rotation steps, each row followed by its count of steps:
The counts run from 0 to 728.
[  5  -4   5 -16   7 -22   2  -5  13  12   3 -23  -7 -21   6  19  19   5
  -4   4  -1  -3  18  18   5 -10   8 -13 -17  20 -26 -32   1  33 -18  19
  -8  16   8  17   1   0 -28  -4  50  19  -6  30 -10  -1  -2 -11   7  14
   4 -27   8   3  21  -7  30   9   6   4 -23  -9 -10 -11  -4   5  -1 -24
   2  18 -31  -9] : 696
[ 22  19   8 -15  -7  -5   2  19   1  -7  -1  13 -17 -33  -1   2  -4  -6
  -4  -1 -31   4  12  28  38   0   2  13  18   3 -35   6  14 -13 -10   0
  -7   5   2  -8  -6  -5   5  -4  41 -21 -17   9  -2   4 -15 -12   5  10
 -33 -36   8  -1  20 -20 -20 -13  -2   8 -16  10  -5 -29 -25 -11  -7  11
  16   0  -5   4] : 387
[-31  -5 -21   2  -4 -11   3 -24  -5  21  23  -9   2 -23  -4 -19 -20  20
 -22 -14 -22  22   7  20   0  41   3   7 -19   8  13  -5  16  13   7 -10
  19 -17 -10  -6 -12 -14   0  -6  19  11   6  22 -20  -3   8 -16  -3  17
  -8  -8  -3 -36 -16 -20 -29  24  -1   9 -13  17  -3  -7   7 -24  13  -5
   1   4  -9 -14] : 597
[-18  -4  18  -1  -9  22   2  -2   9  -3 -20 -18  22  -8 -21 -21  -7   4
 -16   2   8   3  30   8  -1   8  -5 -17 -21 -10  28   0  -4  -7   2  12
  -3 -33   1 -19  -7  -8  23  -5 -14   7  21  22  -6  -5  -8   0   2  -7
   5  21   9 -29 -43 -27  10  24 -15  10   4  -4  15  35  24 -21 -17  -9
   6  -8  -2 -21] : 495
[  0   8  30   5 -34  12  -5  11 -10  -9   2  10   8 -17  12  21  -7   6
  17  35  25  11   9 -30 -20  -5   8 -12  -6  32  -8  24   9 -22   3   8
  16  -6  15  -2  -5 -37   5  -3 -19  -7  18  -6  16 -15   3   1  -7 -25
   3 -13  -1 -12  -8   4 -13  27  -4  18  29 -19  10  -7  17  22   0 -10
   7  19 -10   3] : 213
[  1  10  32   1 -31  23  11  -6  18 -11 -10  35  -6   8 -13 -25  -4  12
  17  -9   5   5  33  20   0 -20  14 -10 -18   1  -3  11   7 -17  16  21
   9 -19  -5  -9 -15  -8 -11 -18 -20 -26 -12  17  22   7  -6 -14  -3  -1
 -21  -2  28  -1 -10 -27  -1 -16  -4 -10  18  13  10 -16   3  -4 -21 -10
   3 -28   4  -6] : 508
[ 30  -7 -18   5 -10 -10  13  16   8 -28  -1 -16 -18  -1   5   8  -2  15
   1  11  -2  13  20   2  32  30  -1 -10  10  -1  -6   3  -7  -6   9  23
  -7  16 -34 -40   6  -3  -8   8  13  16  -8 -13 -12 -18 -10  -9   8  24
  -7   1   0 -15  12 -14   7   8  -7   6  -8   0  -4 -14 -38   9 -38   7
  21 -21  21  -2] : 156
[ 25  16  42  20  11  -1   4 -11   9  16 -12 -11 -29 -10 -22 -12  14  -4
 -15  24   7  -1  24  44 -17 -17 -16 -28  19  -4  -1 -19 -23 -19   1   6
 -11 -15   7  13  24 -23  -4  -4   0   3 -17  -4  -3  15 -15  -3  14  11
   4  -8  15   9  -2   6  21  23 -14   2  -8  -8  -4 -15  -9 -35 -12 -15
   3   8   4 -19] : 165
[  9  -7  11  -9   3  -1  11  10 -11 -26 -22  -6  11 -19 -14  11  16 -22
 -45   3  14  -5  11   2  -9   1 -14 -26   1 -20 -17   7   0 -18 -13   9
 -14   0  15   8  20 -21  21  15 -13   8  40 -11 -12  -9 -31 -10  10 -14
   0  11   8  -6 -18   7  21  25   1  19 -15 -30  -6  20  18 -19 -17   3
   9  -4  10   8] : 643
[ -7  -1   3 -12  -7   1  10  58  -1  -9 -15   6   3 -18 -23 -19 -13   6
 -10 -15  14  29  28 -13  15   1  15  -7 -20  14  -9  -3  18  -8  11  18
  25  -1  -4   2 -17  -3 -16  -2   4  18   8  39  17 -10 -18   7  -3  20
  -6  21  31  -2  -2  -2   2  -6 -16 -19  13 -15  16  -5  11  14  -3  22
  -9 -13  -7  -3] : 121
[  3  -1  18  14 -20   2   4  16  12  12 -17 -26  -5 -20 -15 -11  -7  12
  26   2   1  14  33   1  -6  11  -1 -27 -14  22  18  -5  -4 -19  15  19
  -6   2  -3 -26 -11 -11 -17 -14   2  17 -15  20   2  14  11  -5   0   3
  20  -7  11 -20 -16 -18  19  19 -37 -18  21  -8   8 -17  -4  -5 -17 -10
  14  16 -15 -40] : 184
[  9 -10   2   6   0  13   6 -23  15  12   5  -1   7  12   0  13   1  17
 -10  34  -8  10   2  30  -3  26 -13  -4  -2  15  -5 -21 -22  21 -13  -6
  -2 -15 -29   5 -13 -22 -14  -1  25  21   2  10 -10 -26  -4 -17   4  20
  13 -15  13   0  -2  -7  26  19 -12   1 -21  -2 -25 -19 -17 -21 -18 -21
   9  -5  -2 -21] : 168
[ -7 -11  -6   2  13 -29   3   2 -13  16  13 -17 -17 -35 -14   8   4 -16
 -46 -26  -5  -6   7  30  -6   5  -6  -4  -4   0 -19  -9  28  14   7   7
  -1  12  19  10  17 -22 -13   4  18   9   8  17 -12   9  -5 -28  14  19
  -6  -1   5   5   4  22 -16  28 -10  -2 -27 -25  -8 -19  -5  -9  13  -5
  -2  21  -5  19] : 449
[ 19   1  13  18  15  -6  -3 -10 -19   0   9  -6 -28 -12   4 -20  -1  -9
 -19  -5   9  -8  27  26   6  15  19  13 -11 -28 -20  -9  13  11   3  16
 -24  13   8  -7  41 -14  -4   4  -9  20   1  -3 -26   9  10 -13  16  26
   4   4  10   8  -4  14   1  24  -8  25 -31 -12 -17  -3 -14  12 -10  -9
  -7   6  26  28] : 320
[ 24   8   4 -19   1  21  -8 -22  20 -23  -1 -12  12 -21   7  15   1  -2
 -11  27  -3  -3   4  16  23   0 -13   6  17  -5  -7   4 -14  15 -26   1
  -8 -18  11  -6  12  -3  31   3  23  -7   3 -14 -15 -34 -17  15   9 -16
 -15 -19 -18 -10  -1 -26 -18  10  16  47 -14  10   1  28  -1  -3 -11  -9
  10  -3  -7 -10] : 374
[ 28 -16  -5 -11   0   4 -16 -13  32 -21  -9   6   9  -6  -3   7  14   0
   6  28 -11   4   5  35  16  -2 -13  13   4  11  -4  -9 -17   4  -5  21
 -17  -7 -18  24  -3 -22 -12  19  28  13  -5  13 -10 -12 -34  -5  27  10
   1 -15  12  -4   8   0  24  -3 -10   0 -36 -13   7  -9 -18 -21 -18 -14
   8 -16 -31   3] : 529
[  9   2  36   7  -1 -10  -6  16   3  13 -11  10 -16 -17  -7  -3  12  -4
   8  12   5  -6  31  12  -8 -21  10 -14 -19  19 -30 -19   1   1  -1  22
 -10  16  12  19   4 -24 -36  -5  17  13  -6  25  10  25   4 -10  12  10
  11 -16  25  18  11  14  31   9 -11 -12  -3 -25  -2 -26  -5   7  -4 -19
  -2  19 -17  -2] : 694
[ -9 -25 -25 -11  -5 -14   9  -4  33   0   2 -28  23 -26 -22  14   5   9
   1 -18   6  24  -2   5 -10  17 -42 -15 -21  13  17  -1  -5  16   7  20
   9  -6   7  -7 -25 -13 -23  11  14   9  -7  14  -8 -15   0  -6   7   5
 -10   4  -5 -28  -7   9  -8   7 -10 -13   3  -7  24   7  -1 -20   1 -18
   5  -4 -24 -35] : 429
[ -3  21  18  19 -12  16   2  12  -8  17  10  -8 -20  -7 -23 -45 -20  11
   0 -16  11  18  32  18   1   8  25  17  -4  -8  14  -4  16  -4  20  14
  11 -16   7 -15  16   3  14 -14 -12   7 -28  19   5   3   1  12  -4  37
 -15  28   4  -5 -12  -9 -27  21 -31   1  15  13  18 -14  -1  12  -7  11
 -20 -10   7  -2] : 470
[ 21   8  10 -10  -4 -20  -4  26   1  13 -16 -28 -26 -47  -8 -15  23 -17
 -11  -6  19  -6  30 -10  29 -17   5 -13  -5  -3 -11  -3  -3 -16   4  23
 -13   5  31  -6  18   8  -7  11   4  15 -24   7 -15  22   7  21   5   9
 -10 -24 -13   3  10  13  -3   7   0   2 -18 -11  25  20  -3   4  -8 -15
  -7  21 -16   1] : 551
[ -5  -2   0  -4   3   1  11  15 -17  15   2  24 -16 -35  10 -12   8  -3
 -26 -28  24   5  14 -34  20  10   0  -3 -32  -7 -27  19  13   0   5   7
   4   3  12   0  -2  -3 -22  11 -17  16   6   2 -24  -8  23   8 -19   9
 -20 -24 -10   8   5  33 -18  -8  18  -4 -12  -4   3  21  10  22   6 -26
 -20   3  20   9] : 420
[ 25  -7  19  20 -15  33 -14 -26  16 -19   2  26   5   1   6  -2 -10  18
  53  19  16  15  22  14  -8   7 -11  15 -25   4   1   5 -10  13   4  19
 -17 -11   2 -10   0 -26  -6  -4 -20  -2  -9 -15  -9 -21  32  -8  11  -2
   9 -11  18  -9 -20  -6  -8   9  -8   9  19  10  -9  -2  -9   9 -13 -25
  -4  -5   1 -20] : 196
[ -4 -18 -18 -10 -14   1   2  26  11 -31  -8  -7  24 -17 -22  13 -19   7
  14 -10   1  37  12  -1 -14  12  -9   5 -20  27   9  14  17  -7  13  15
  23  -3  -2  -5 -21 -31  -8  -6   2   3  11  26  15 -16 -13 -15   4   3
  -2  26  25 -28 -12   1 -22   9 -26 -18  18 -21  17 -24   1   4  -1  22
   8  -5 -19  -6] : 611
[ 17   3 -21   6  -1 -11   7  13  -1 -19  12  -6   5 -25  18 -13  -2  22
  29  16   5  48   7 -19   8  33   3   5 -28   8   3  -6   4   1 -14  15
   7  20  -2  -8   5  -6  -8   8   4  39  -9 -12 -21 -29  29   8  -2  12
   3 -14 -10 -32   7 -14   3  12   5   3  17  12 -17 -15  -4  23  -4  14
   7   0   1 -29] : 583
[ 12   8   3   7 -20   9   5  16 -18   2 -10 -11 -18 -11   9 -11   7  -7
 -47  34  16  -2  18 -17  24  18  21 -13  24   4   4  10 -14 -39   3  -4
   7 -18 -26 -14  13  -8  13  10  -2  23  12  -5 -13  -3 -31   6   0  10
  -2  -8  -8   0  -6  -3   5  28   0  19 -27 -15  17  14  -5   6 -23  -8
   6   7  11  24] : 7
[ 23   0  24  -1   5  11 -19 -33  14 -16 -12 -15   7 -19 -10  -9   9  -8
   5  11  22  -4  28  44 -16 -29   5   6 -15 -16   2 -22  -2  15  -5  22
 -20 -14  31  28  37 -14   9  -7  -5  -4   1  21 -10  16  -8  -7  28  -7
  15   6  22  -3 -11  -3  10  22  -6  14 -13 -12   2  12   6 -17  -4 -14
  -8  14 -25  -1] : 346
[-18  28  29   8 -15  10  13  12 -29  15  12  22 -19  -6 -14 -44 -11   8
 -40  -4  13  12  21  -2  12   7  24  -4  -8 -15  -9   6  25 -17   2 -12
  19 -22   8  -7  10   3  12  -3 -24   2   8   5  -1  -4   1  16 -16  11
 -25   6  -4  -7  -5 -10 -24  10  16  16  12  19   1   7  28   5   1   9
 -14 -15  31  15] : 109
[ 10   3  25  -8   5 -18  -4   6   8  14  -3  -9 -11 -21   3   4  18   2
   4   5   0  -3  29  20  -8 -20  13 -15 -21  18 -29 -28   0  17 -12  21
 -10  20  11  25   3 -13 -38  -5  32  20  -9  30  -3  12  -2  -8  12  15
   8 -31  16  14  17  10  35   5  -3  -5 -16 -10 -14 -19  -1   1   2 -28
  -2  22 -26  -6] : 695
[ 18  -3   5  19   5 -20   0   6 -10 -30   3  -1   1  -9  -9  19   8  -3
  -4  24  25  17  -1  11 -33   3  -6  -5   7   2  -6  -1  13 -19   1  22
   3  24   6  18  33 -44   0  12 -19  13  28 -14   0  -8 -12  -6  18   0
  12  21  15 -11   0  14   7  40 -13  12   8 -29  -6 -29   1   7  -7  16
  10   3   8  15] : 462
[ -2   2  -9   3   3 -43   3  -8 -12   5   9 -27  -6 -42   5  25  10  -5
 -31  14  -4   7  -8  -5 -12  19 -14 -22  -2   7  -8  -3  12  -3 -10   1
   4  12  13   5  10 -24  -1  12  20  15  17  -6 -21  -1   2  -6  11 -14
   1 -22 -20 -25   0   5   0  37   6  18 -15 -15 -10  -8   9 -15  13  -2
  20  35  -9  -4] : 579
[ 10 -16 -36   1  -9  -2  -4   1  12 -18  25  -8  13 -18  18   6 -14  22
  22   3  22  29   1 -28  14  26   3  25 -17   8   9  10   7  21   6  18
  17  -2  -1 -11  -4 -14 -13   3  -5  24 -11  -6 -12 -41  18  10   2  16
  -8  -1 -18 -27  -3   5 -35  14   3  15   2   6  14   7 -13  39  -1  -4
  -9  -2  -9   0] : 585
[ -6 -14  -8  -9 -18  11   8  14  -9 -21  -6   9  11   0   4 -13  -9  12
   0 -18  26  20  39 -16   2  12  44   3 -56   2  -9  -3  23  13   3  20
  12   1  -8  -9  -3  -4 -20  -8 -18  17  20  35  -2  -7   6 -19 -11  12
  -1  13  30  -3  -5  -6  14   0  -2  -2   7  -5  -6   7  17  33 -16  -5
 -12  -6   2  17] : 483
[ -7 -13  -7   6 -10 -16  -2 -24  -3 -14   4  13   9 -35   6 -11 -11   7
  10   0 -16  16  22  -4  -9  25   4 -18 -47   3   9   6  15  18  -5   7
  -1   7   0 -16 -10 -17 -15  -6  -5   4  22  10 -17   5  34 -27  14 -26
   8 -25  -2 -39 -20 -22  -6   0  11   9   5   8 -12  13  23  -3  14 -16
  13  15  -2 -26] : 726
[-19 -14  -2   5  -9 -14   3  27   3  24  -7 -24   0 -37 -27  -7  -9  -2
 -25 -15   7  16   6 -12   7  24 -33 -11  -4   8  23   9  -3 -15  26   7
   0  -7   3 -17 -15 -23  -9  15   0  16  -3  10 -11   2   0   5   9  14
  -2   7  -7 -23 -22  21 -23  21 -30  -9  -2 -21  33  16  -2 -20  -2  -6
   3  11 -12 -22] : 431
[  2  13  26   0 -12  -4   4  14   6  20   0 -27 -14 -29  -1  -5 -14  14
   0  -1 -11  -3  36  -5  24  15  -7 -23  -8   3  -5  -9   3   8  -5   5
 -18  13  14 -49  -3  10  -2 -13  16  11 -19   1  -2  -9  26   4  -2  12
  -4 -18 -16  -6   0 -27 -10   8  -6  17  18  10  -7  10  -6  10 -12  -9
  16  16  14 -41] : 700
[ 17  24  24   0  11   2  20   6   7 -21  -6 -10  -6 -13 -17 -16  12   7
 -21  20   2  19  11  23   2  -3 -14 -30  14 -19 -10  -6  -7 -10 -23   7
   4  -4   9  -1  31   2  20  -3  -2   2   5 -31  -4 -23 -15  22   3   5
 -19   7  -9  -4   6 -30  11   8  13  22  13  20  -9  -3  10 -18  -6  24
  14 -28  29 -29] : 128
[ 23  21   7  -2  12  -4  -3   7  -8 -24   9  32 -15 -25   2 -17   6  -3
 -12  12 -17  12   0  22  28  15  -8  16  21 -24 -29  16  18 -19 -10   6
  -6   6  -4   2  25 -13  25  19   2  -3  -3 -27 -19 -18 -11   6   9  13
 -32  -9  -2 -16  15  -5 -25   0   9  22 -10  10 -12 -11  -9 -10  -4  19
   6 -25  23  15] : 257
[  2  14   6   5 -13 -15   7 -15  24  13  20  -4 -21 -26  -6  -8  -5  23
  21 -16  -7  18  18  15   9   7  -5  -9 -12  -2   2   8  16   6  14  13
   4   0  15 -22 -13   1 -17 -11   8 -19 -43   2  -2  11  27  -6  -4   6
 -34 -25 -16 -17   7 -15 -34 -10   5  -8  20  29  10 -25 -18  -4  11 -20
   6  -2   0 -22] : 571
[ -1  -7  10  25  -6   3  17 -15  15   9  10 -21  -1   7 -18  15 -13  21
  -8  13   5   8   6  16 -20  22 -37 -27  15  -1  13  -1 -10   2   6   7
   0  -6  -8 -36   4 -24   5  -5  -1   0   1 -19   0 -21   1  -5  11   7
   6  19 -11 -25 -22  -7 -10  34 -23  17   7  -1   2  -8  -4 -20 -18  -6
  25  -5  23 -33] : 312
[ 27  -4  -1  28  -1 -34 -24 -14   4 -21   9  -5  -9 -13   6   7   7   7
  13  37 -21   4   7  30   7  12  -6   1   7   7   6  -1  -4  -5   8  22
 -19  26  -9  -2  18 -38  -2  17  14  11  -4 -13  -5  10  -2 -17  37   2
   6 -10  -2 -37   0  -7   3  25 -12  21 -18 -15   3 -21 -18  -9  -4   4
  27  11 -10   5] : 710
